128 stands for zero in the data rows.
Some points, one per row:
tensor([147, 150,  65, 125, 152, 181, 136, 121])
tensor([150, 104, 175,  93, 115,  71, 125,  98])
tensor([106,  82, 128, 139, 122, 129, 101, 155])
tensor([194, 131, 160,  83, 132, 123, 163, 103])
tensor([124, 123, 127, 130, 146,  68,  66, 137])
tensor([145, 131,  72, 141, 101, 140, 126, 139])
tensor([119,  89, 146, 155, 135, 133, 107, 172])
tensor([ 94,  96, 133, 159, 139, 133, 121, 137])
tensor([ 85, 136,  99, 148, 145, 119, 126, 172])
tensor([101, 149,  52, 143, 135, 104,  80, 118])
tensor([117, 104, 146, 109, 119, 165, 194, 115])
tensor([ 98, 117, 149, 143, 157, 161, 177, 139])
tensor([106, 167,  80, 119, 112, 150, 123, 126])
tensor([126,  97, 123, 149, 145, 133,  77, 143])
tensor([160, 102, 115, 100,  88, 130, 179, 113])
16 more points follow, each with its number after it:
tensor([101,  82, 107, 118,  87, 114, 117, 125]) 0
tensor([119, 193,  80, 145, 128, 133,  84, 117]) 1
tensor([116, 112, 104, 139, 134, 117,  67, 113]) 2
tensor([ 83, 134,  75, 127, 113, 108, 142, 142]) 3
tensor([142, 169, 136, 130, 151, 170,  97, 115]) 4
tensor([145, 130,  71, 141, 104, 138, 127, 140]) 5
tensor([134, 153, 125, 148, 109, 151, 121, 151]) 6
tensor([144, 187, 157, 135, 159, 146, 121, 104]) 7
tensor([134, 155, 123, 146, 137, 170, 108, 148]) 8
tensor([146, 130,  72, 141, 100, 140, 128, 138]) 9
tensor([100, 168, 165, 127, 150, 136, 153, 146]) 10
tensor([180, 103, 146,  85,  98,  99, 141,  97]) 11
tensor([113, 100, 137, 144, 126, 115, 102, 161]) 12
tensor([146, 130,  71, 141, 104, 139, 129, 139]) 13
tensor([ 98, 160, 101, 123, 130, 169, 141, 150]) 14
tensor([112, 122, 120, 150, 146,  93,  39, 118]) 15
Which two of these numbered points are nearest to each point below, ignoring the direction in which the first points spread most? Their numbers follow each, nearest first.
tensor([113,  88, 106, 134, 134, 129,  73, 124]) > 2 15
tensor([119, 108, 147, 109, 120, 166, 195, 113]) > 14 3
tensor([104, 112, 119, 134, 116, 103,  92, 128]) > 2 12
tensor([144, 111, 158, 128, 116, 108, 167, 137]) > 12 6
tensor([119, 117,  74, 141, 128, 124,  88, 125]) > 2 5
tensor([135,  98, 203, 153, 155,  79,  59, 119]) > 15 12
tensor([146, 133,  70, 139, 130, 159, 118, 136]) > 13 5
tensor([110, 147, 152, 151, 125, 145, 123, 121]) > 6 8
